In the data rows, zero lies at 4.5, halfway between 4 and 5.
Here are some points:
Array([4, 2, 3, 7, 6, 4, 4, 2, 6, 5, 4, 3, 5, 4, 6, 4])
Array([8, 7, 4, 3, 4, 6, 5, 6, 2, 6, 0, 6, 5, 4, 6, 8])
Array([3, 6, 5, 6, 4, 4, 5, 5, 4, 5, 4, 6, 5, 3, 5, 1])
Array([6, 6, 0, 8, 4, 3, 5, 8, 3, 5, 4, 3, 8, 6, 3, 6])
Array([5, 7, 7, 1, 3, 4, 7, 5, 3, 3, 3, 5, 4, 5, 2, 4])
Array([7, 6, 3, 4, 4, 5, 5, 8, 4, 4, 3, 5, 4, 4, 4, 3])
Array([3, 5, 2, 7, 5, 7, 5, 6, 6, 3, 9, 0, 3, 8, 4, 3])
Array([6, 5, 2, 5, 4, 5, 4, 7, 2, 7, 3, 3, 3, 2, 6, 4])
Array([1, 4, 7, 5, 6, 7, 4, 5, 6, 4, 8, 6, 2, 4, 6, 0])
Array([4, 5, 8, 2, 2, 4, 6, 3, 5, 4, 6, 6, 4, 7, 1, 4])
Array([7, 4, 2, 4, 4, 3, 4, 6, 5, 4, 3, 6, 5, 5, 4, 8])
Array([2, 3, 0, 8, 7, 7, 2, 3, 9, 4, 9, 5, 6, 7, 7, 6])
Array([6, 2, 4, 2, 5, 4, 2, 5, 5, 6, 5, 5, 4, 6, 3, 7])
Array([2, 3, 6, 6, 6, 4, 4, 1, 6, 1, 7, 2, 5, 5, 4, 5])
Array([3, 3, 5, 3, 5, 4, 4, 4, 6, 1, 7, 4, 3, 6, 4, 4])
Array([3, 3, 8, 1, 5, 4, 4, 3, 5, 3, 5, 5, 2, 4, 4, 4])
Array([4, 1, 2, 6, 7, 4, 1, 3, 8, 3, 6, 4, 4, 3, 6, 4])
Array([4, 5, 3, 7, 6, 4, 3, 3, 5, 3, 5, 3, 6, 5, 5, 6])
Array([4, 6, 6, 5, 3, 4, 7, 5, 3, 5, 4, 4, 5, 5, 3, 1])
Array([6, 8, 3, 7, 5, 4, 6, 5, 3, 8, 3, 8, 7, 4, 5, 6])
Array([5, 3, 6, 3, 4, 3, 4, 2, 5, 3, 3, 6, 6, 4, 3, 7])
Array([3, 5, 8, 1, 2, 1, 6, 1, 5, 1, 3, 6, 6, 5, 1, 4])
Array([4, 2, 2, 6, 6, 5, 1, 2, 7, 3, 7, 2, 6, 7, 6, 9])
Array([6, 4, 4, 4, 4, 5, 3, 4, 5, 6, 4, 8, 4, 5, 5, 6])
Array([7, 8, 0, 8, 4, 3, 5, 5, 4, 6, 2, 7, 8, 6, 5, 8])
Array([3, 7, 1, 8, 5, 5, 7, 9, 3, 6, 5, 4, 2, 3, 7, 0])
Array([4, 6, 9, 2, 4, 5, 5, 0, 4, 3, 3, 6, 4, 6, 5, 7])
Array([5, 4, 3, 6, 5, 2, 4, 2, 4, 7, 0, 6, 9, 2, 6, 8])
Array([7, 5, 6, 5, 6, 6, 5, 2, 4, 7, 3, 8, 5, 4, 7, 7])
Array([5, 7, 9, 2, 2, 5, 5, 5, 4, 5, 4, 9, 4, 6, 3, 3])
Array([2, 4, 7, 6, 6, 6, 4, 4, 6, 3, 7, 5, 4, 4, 5, 0])
Array([3, 5, 4, 6, 5, 5, 4, 5, 5, 5, 5, 4, 4, 3, 6, 1])
Array([3, 2, 9, 1, 4, 6, 3, 0, 6, 3, 7, 4, 4, 6, 3, 5])
Array([4, 4, 4, 3, 5, 4, 4, 3, 6, 2, 5, 4, 4, 7, 5, 8])
Array([6, 5, 6, 3, 4, 5, 5, 2, 4, 6, 2, 8, 5, 4, 5, 6])
Array([2, 5, 4, 5, 4, 4, 4, 3, 6, 3, 6, 6, 7, 6, 2, 4])
Array([5, 4, 2, 5, 5, 4, 4, 5, 4, 5, 4, 2, 3, 4, 6, 7])
Array([5, 5, 1, 8, 5, 5, 4, 5, 5, 5, 5, 4, 6, 4, 6, 8])
Array([0, 6, 7, 7, 6, 7, 7, 4, 5, 5, 7, 5, 4, 4, 4, 0])
Array([6, 3, 6, 2, 3, 4, 2, 2, 5, 4, 4, 6, 5, 5, 4, 7])
Array([3, 5, 7, 3, 5, 4, 4, 6, 3, 2, 7, 1, 2, 4, 4, 2])
Array([3, 2, 8, 3, 6, 6, 4, 3, 6, 4, 7, 4, 3, 4, 6, 4])
Array([2, 7, 3, 9, 5, 4, 6, 7, 4, 5, 6, 6, 6, 4, 4, 1])
Array([2, 4, 3, 4, 6, 5, 5, 4, 7, 2, 7, 4, 3, 5, 4, 2])
Array([4, 5, 6, 1, 1, 2, 6, 6, 4, 3, 5, 4, 4, 7, 1, 4])
Array([5, 2, 3, 5, 6, 2, 3, 2, 5, 4, 2, 3, 6, 4, 6, 9])
Array([3, 5, 7, 3, 4, 2, 5, 3, 4, 1, 4, 4, 4, 6, 3, 5])
Array([6, 6, 6, 5, 3, 2, 5, 5, 2, 5, 0, 6, 6, 3, 3, 6])
Array([5, 5, 4, 5, 3, 2, 7, 6, 3, 6, 3, 4, 6, 4, 5, 6])
Array([5, 3, 4, 3, 4, 3, 4, 5, 5, 3, 6, 2, 4, 6, 4, 5])
Array([4, 6, 9, 2, 3, 3, 6, 1, 4, 1, 4, 7, 6, 6, 1, 7])
Array([5, 4, 7, 2, 3, 4, 4, 4, 5, 4, 6, 7, 4, 7, 2, 5])
Array([1, 7, 3, 9, 6, 9, 5, 6, 6, 5, 9, 6, 4, 6, 7, 1])
Array([3, 6, 9, 1, 3, 5, 5, 1, 6, 3, 6, 9, 5, 5, 2, 3])
Array([6, 4, 0, 6, 4, 2, 3, 6, 5, 5, 3, 4, 9, 5, 4, 9])
Array([5, 6, 2, 4, 3, 4, 6, 7, 4, 5, 3, 6, 6, 4, 3, 2])
Array([5, 6, 6, 3, 3, 4, 8, 6, 3, 6, 3, 5, 4, 3, 4, 4])
Array([3, 2, 3, 8, 8, 5, 4, 1, 6, 6, 4, 4, 6, 4, 7, 6])
Array([2, 1, 7, 5, 7, 6, 3, 0, 7, 3, 7, 2, 3, 4, 7, 4])
Array([3, 2, 5, 6, 7, 7, 2, 3, 6, 3, 8, 1, 3, 3, 7, 3])
Array([7, 3, 1, 4, 4, 3, 3, 4, 6, 4, 3, 5, 6, 6, 4, 8])
Array([4, 6, 6, 4, 4, 4, 7, 6, 4, 5, 4, 7, 5, 3, 4, 1])
Array([2, 5, 8, 3, 4, 4, 5, 4, 4, 3, 5, 5, 6, 6, 1, 3])
12 more points follow, each with its number after it:
Array([1, 3, 6, 5, 6, 4, 5, 0, 8, 4, 4, 7, 6, 4, 5, 3]) 0
Array([5, 7, 3, 6, 3, 5, 5, 7, 3, 6, 5, 3, 4, 5, 4, 2]) 1
Array([4, 3, 1, 6, 6, 7, 3, 9, 4, 5, 7, 0, 2, 4, 7, 3]) 2
Array([0, 2, 6, 5, 5, 5, 6, 3, 6, 2, 9, 1, 2, 5, 4, 0]) 3
Array([4, 4, 5, 5, 5, 6, 5, 6, 4, 4, 7, 3, 5, 5, 4, 2]) 4
Array([5, 4, 4, 4, 4, 3, 4, 5, 6, 3, 5, 5, 4, 5, 4, 4]) 5
Array([6, 3, 9, 2, 4, 6, 3, 1, 5, 3, 5, 5, 5, 5, 5, 7]) 6
Array([6, 8, 8, 1, 1, 4, 7, 8, 1, 6, 3, 5, 3, 4, 2, 2]) 7
Array([7, 5, 5, 2, 3, 6, 3, 7, 3, 4, 4, 2, 3, 5, 5, 7]) 8
Array([3, 6, 6, 6, 5, 6, 6, 6, 5, 4, 6, 5, 5, 3, 5, 0]) 9
Array([4, 6, 9, 3, 2, 6, 7, 3, 3, 3, 4, 3, 4, 6, 4, 3]) 10
Array([6, 7, 5, 5, 2, 5, 5, 4, 2, 5, 3, 4, 6, 5, 4, 7]) 11
Which of these numbered points is nearest to each point below, ignoring the 3 directions in which the first points spread most? Its number follows each.
Array([5, 3, 6, 4, 4, 5, 3, 1, 5, 4, 5, 3, 5, 5, 5, 8]) > 11
Array([6, 5, 5, 1, 3, 7, 4, 8, 3, 4, 6, 0, 1, 5, 6, 5]) > 8
Array([5, 4, 5, 5, 4, 4, 3, 3, 3, 4, 3, 3, 5, 5, 5, 7]) > 11
Array([5, 2, 2, 6, 6, 4, 3, 1, 8, 5, 3, 7, 7, 4, 5, 8]) > 0
Array([4, 5, 5, 6, 3, 2, 7, 5, 3, 5, 3, 4, 6, 4, 3, 3]) > 3
Array([4, 7, 9, 4, 4, 4, 8, 2, 2, 6, 3, 5, 5, 4, 4, 4]) > 10
Array([3, 7, 2, 8, 3, 5, 6, 9, 3, 4, 7, 1, 4, 7, 3, 0]) > 1
Array([5, 6, 5, 3, 3, 5, 6, 8, 2, 5, 5, 1, 2, 5, 4, 3]) > 2
Array([5, 4, 6, 4, 4, 2, 4, 0, 5, 5, 1, 8, 8, 5, 4, 9]) > 0
Array([6, 3, 5, 3, 5, 5, 3, 4, 4, 5, 4, 5, 6, 5, 3, 7]) > 4
Array([6, 8, 2, 7, 3, 4, 5, 6, 2, 6, 2, 6, 7, 4, 4, 6]) > 11
Array([5, 2, 3, 5, 7, 6, 3, 6, 4, 5, 6, 0, 1, 3, 8, 5]) > 2
Array([3, 1, 4, 5, 7, 6, 2, 0, 8, 5, 5, 6, 6, 4, 5, 6]) > 0
Array([8, 6, 5, 3, 3, 3, 4, 6, 2, 7, 1, 5, 4, 3, 4, 6]) > 7
Array([5, 7, 7, 2, 3, 4, 7, 4, 3, 4, 3, 6, 3, 5, 4, 6]) > 11
Array([6, 3, 0, 6, 5, 3, 3, 6, 6, 5, 4, 4, 6, 4, 5, 6]) > 5
Array([3, 6, 3, 8, 5, 6, 6, 8, 4, 5, 6, 5, 5, 2, 6, 0]) > 9
Array([5, 4, 3, 6, 5, 5, 4, 6, 4, 5, 5, 5, 6, 5, 4, 5]) > 4
Array([2, 7, 3, 7, 4, 4, 8, 8, 3, 4, 6, 3, 4, 5, 3, 0]) > 3
Array([4, 6, 7, 2, 3, 6, 6, 8, 3, 5, 7, 3, 2, 5, 3, 0]) > 7
Array([6, 4, 6, 4, 5, 6, 4, 2, 4, 7, 2, 7, 5, 3, 7, 6]) > 6
Array([4, 8, 4, 4, 1, 2, 9, 7, 3, 5, 4, 5, 5, 6, 1, 1]) > 3
Array([6, 5, 2, 5, 4, 3, 6, 8, 3, 6, 4, 4, 6, 6, 3, 7]) > 4
Array([7, 3, 3, 3, 5, 6, 2, 2, 6, 5, 5, 4, 5, 7, 5, 9]) > 1
Array([4, 4, 2, 6, 5, 3, 5, 7, 5, 4, 5, 4, 4, 3, 5, 1]) > 5
Array([2, 4, 5, 5, 4, 6, 5, 4, 5, 4, 7, 1, 2, 6, 5, 3]) > 1
Array([6, 2, 5, 4, 6, 4, 2, 0, 6, 3, 4, 6, 7, 5, 5, 9]) > 9
Array([3, 3, 4, 7, 5, 6, 5, 4, 4, 3, 8, 0, 4, 5, 5, 4]) > 11
Array([7, 3, 7, 1, 4, 5, 4, 1, 4, 6, 1, 5, 5, 3, 5, 7]) > 6
Array([6, 2, 4, 4, 5, 3, 4, 0, 6, 4, 3, 5, 6, 5, 5, 9]) > 9
Array([5, 2, 6, 3, 4, 3, 5, 0, 4, 4, 3, 4, 5, 5, 4, 8]) > 3
Array([6, 2, 6, 1, 6, 6, 4, 1, 6, 6, 3, 5, 2, 4, 6, 7]) > 6
Array([7, 6, 5, 5, 4, 3, 4, 5, 3, 5, 1, 6, 7, 3, 4, 7]) > 9
Array([5, 3, 6, 1, 6, 4, 3, 2, 6, 3, 3, 8, 5, 2, 4, 5]) > 9
Array([5, 9, 5, 3, 2, 3, 8, 8, 1, 4, 4, 3, 5, 8, 2, 5]) > 1
Array([3, 6, 8, 3, 3, 3, 8, 3, 3, 3, 5, 3, 3, 6, 3, 3]) > 3
Array([6, 5, 3, 5, 3, 5, 3, 5, 4, 6, 3, 5, 5, 4, 4, 6]) > 1
Array([6, 6, 0, 9, 4, 3, 3, 9, 4, 8, 5, 4, 6, 5, 5, 5]) > 1
Array([4, 4, 3, 5, 4, 6, 4, 5, 5, 5, 6, 2, 2, 6, 6, 2]) > 1
Array([2, 4, 6, 5, 6, 7, 4, 2, 8, 4, 8, 6, 4, 4, 4, 2]) > 9
Array([3, 8, 3, 7, 4, 3, 7, 8, 2, 4, 3, 1, 4, 5, 4, 2]) > 3
Array([7, 5, 0, 7, 5, 3, 4, 7, 4, 5, 2, 6, 6, 3, 5, 5]) > 5
Array([6, 6, 3, 5, 5, 4, 3, 3, 5, 5, 4, 7, 6, 4, 5, 7]) > 9
Array([3, 4, 6, 5, 7, 8, 5, 2, 5, 6, 6, 2, 1, 3, 8, 1]) > 6
Array([7, 7, 3, 4, 3, 3, 5, 6, 2, 7, 0, 7, 6, 2, 4, 5]) > 9
Array([5, 3, 5, 3, 6, 3, 4, 3, 5, 5, 3, 8, 6, 3, 5, 7]) > 9
Array([4, 4, 7, 3, 3, 5, 6, 5, 3, 3, 5, 3, 5, 4, 2, 2]) > 4
Array([8, 5, 3, 4, 4, 3, 4, 6, 4, 4, 2, 5, 5, 4, 4, 7]) > 5
Array([5, 1, 3, 4, 6, 3, 2, 3, 7, 3, 4, 5, 5, 4, 5, 6]) > 5
Array([5, 5, 4, 5, 6, 7, 3, 4, 6, 4, 7, 5, 6, 5, 6, 6]) > 6
Array([5, 6, 6, 1, 2, 1, 6, 8, 3, 3, 2, 6, 5, 2, 0, 2]) > 5
Array([4, 7, 3, 5, 5, 5, 6, 6, 3, 4, 2, 4, 4, 1, 5, 2]) > 9
Array([1, 3, 4, 6, 7, 6, 3, 4, 6, 4, 8, 2, 5, 5, 4, 2]) > 4
Array([5, 3, 1, 5, 5, 3, 2, 7, 6, 5, 6, 5, 6, 6, 4, 6]) > 5
Array([3, 6, 2, 6, 5, 7, 7, 9, 4, 6, 8, 1, 1, 4, 6, 0]) > 7
